Each path below is one point turned by a fixed rotation once a step. After each direction that follows a path, write how fast that rotation turns it, in degrees a step (0 if it stays still).
Each turn is a multiple of 5 degrees from 10 to 175, or 0.
Each row of a path follows its step; steps can be skipped.
Rotation 1:
step 5: [-.23,-.07,.11,-.22,.24,.02,-.05,.14,.08,.19,.06,.07,-.14,-.16,.07,-.05,.03,-.23,-.11,.11,-.13,.05,-.03,-.02,.44,.07,-.04,-.16,-.20,.01,.08,.25,.34,-.24,.17,.20,.14,.10,.27,-.48,-.18]
step 6: [-.16,-.05,.11,-.18,.28,.32,.16,.23,.07,.22,-.23,-.11,-.16,-.25,-.05,.07,.08,-.24,-.21,.34,.02,-.27,-.23,.15,.14,.15,.36,.07,-.22,-.04,-.13,.15,.12,-.01,.23,.14,-.12,.01,.28,.01,-.12]
step 14: [.06,-.14,.06,.16,.27,.14,.16,-.16,-.05,.25,-.21,-.12,.06,.05,.29,-.37,-.24,-.15,.11,.04,-.11,.02,-.10,-.05,.06,.30,.26,.15,-.17,.43,-.11,.22,-.23,-.12,.09,.13,-.16,.21,.16,-.18,-.03]
step 16: [-.08,.31,-.05,-.08,.06,.13,.04,.24,-.14,.29,-.51,-.17,-.21,.02,-.10,-.11,-.01,-.23,-.22,.11,-.04,.02,-.04,.05,.50,.08,.12,-.04,-.39,.13,.17,.15,-.06,-.08,.10,.18,.01,.15,.14,-.04,.08]
step 17: [-.40,-.06,.25,-.15,.04,-.03,.00,.18,-.14,.11,-.08,-.13,-.29,.02,-.12,-.02,.37,-.26,-.36,.07,-.01,.15,.12,.16,.22,.07,.15,-.03,-.20,-.05,.13,.28,.10,-.03,-.18,.14,.27,-.08,.30,-.07,-.22]
step 20: [.08,-.18,-.03,.03,.08,.09,.02,-.09,-.25,.40,-.42,.05,.28,.00,.03,-.20,-.28,.09,.12,.13,.00,-.25,-.19,-.13,.24,.34,.08,.14,-.26,.13,.23,.29,.04,-.04,.06,-.04,.15,.10,-.05,-.34,-.12]
step 21: [-.10,.07,-.05,-.12,.23,-.15,.23,-.12,-.35,.30,.03,.08,-.04,.04,.03,.01,.01,.19,-.23,.27,-.15,-.08,-.10,.05,.36,.46,.01,.06,-.09,-.04,.18,.04,.31,-.18,.02,-.02,.36,-.03,.26,-.25,-.05]
step 24: [-.12,-.23,-.09,.21,.16,.08,.17,-.05,-.10,.15,-.34,.03,.13,-.20,.03,-.09,-.05,-.43,-.20,.13,.18,.07,-.21,-.30,-.09,.17,.24,-.20,-.15,.13,.09,.23,-.37,-.03,.03,.19,-.13,.02,-.03,-.11,-.31]
Speeds:
[-.03,.00,-.08,-.08,.00,.10,.04,.03,-.09,-.04,-.12,-.06,.08,-.02,-.11,-.06,-.07,-.04,.02,.02,.07,-.01,-.05,-.05,-.01,.01,-.08,-.02,.05,-.04,.11,-.04,-.04,.04,.03,-.03,.02,-.08,-.02,.05,.03] | 85
[-.05,-.02,.10,-.04,-.06,-.02,-.02,-.01,.03,-.02,-.05,-.13,-.02,.07,.08,-.07,-.09,-.06,.00,-.04,-.04,.06,.08,.05,.11,-.05,-.02,.00,.01,.09,-.03,-.05,-.08,.01,-.06,-.04,.01,-.02,.03,.06,.07] | 25
[-.02,.07,-.02,-.01,.08,.01,.01,.01,.01,.02,.06,-.12,.01,-.01,-.05,-.01,.03,-.14,.07,.02,-.09,.04,.04,-.02,-.07,-.01,-.01,-.06,-.02,-.07,-.04,-.03,-.10,-.06,.04,.09,-.03,.10,.03,-.07,.05] | 35
[-.02,-.01,-.06,-.02,-.05,-.05,.06,-.05,.01,-.06,.01,.01,-.01,-.03,-.07,-.09,.04,.07,-.06,.05,-.01,.03,.06,.03,-.05,.01,-.02,.07,-.03,-.06,-.13,.01,-.04,.04,.05,-.05,.08,-.07,.16,-.05,.03] | 175
[.03,.00,-.08,-.10,-.05,-.04,.03,-.05,-.03,.00,-.05,-.09,.04,.07,.08,.06,.08,-.05,.01,.03,-.03,-.15,.13,-.01,-.03,.02,.00,.02,.00,-.02,-.03,.01,.02,-.04,-.02,-.07,.05,.01,-.10,-.01,-.08] | 35
[-.06,-.05,.02,.04,.01,.05,.00,-.04,.04,-.04,-.01,-.06,.05,.07,.01,.01,-.04,.11,.06,-.02,.07,-.01,-.05,-.10,-.09,-.01,.12,-.06,.04,.02,-.07,.06,-.11,.00,-.05,.01,.11,.06,.01,.02,-.05] | 65
[-.07,-.04,.05,-.04,.01,-.05,-.03,-.18,-.01,-.02,.01,.01,.08,.04,-.06,.02,.06,.03,-.03,-.04,.02,.04,.06,.02,.05,-.04,-.05,-.06,.10,-.01,.04,-.01,.07,.00,.05,.15,.00,-.01,.03,.00,-.06] | 175
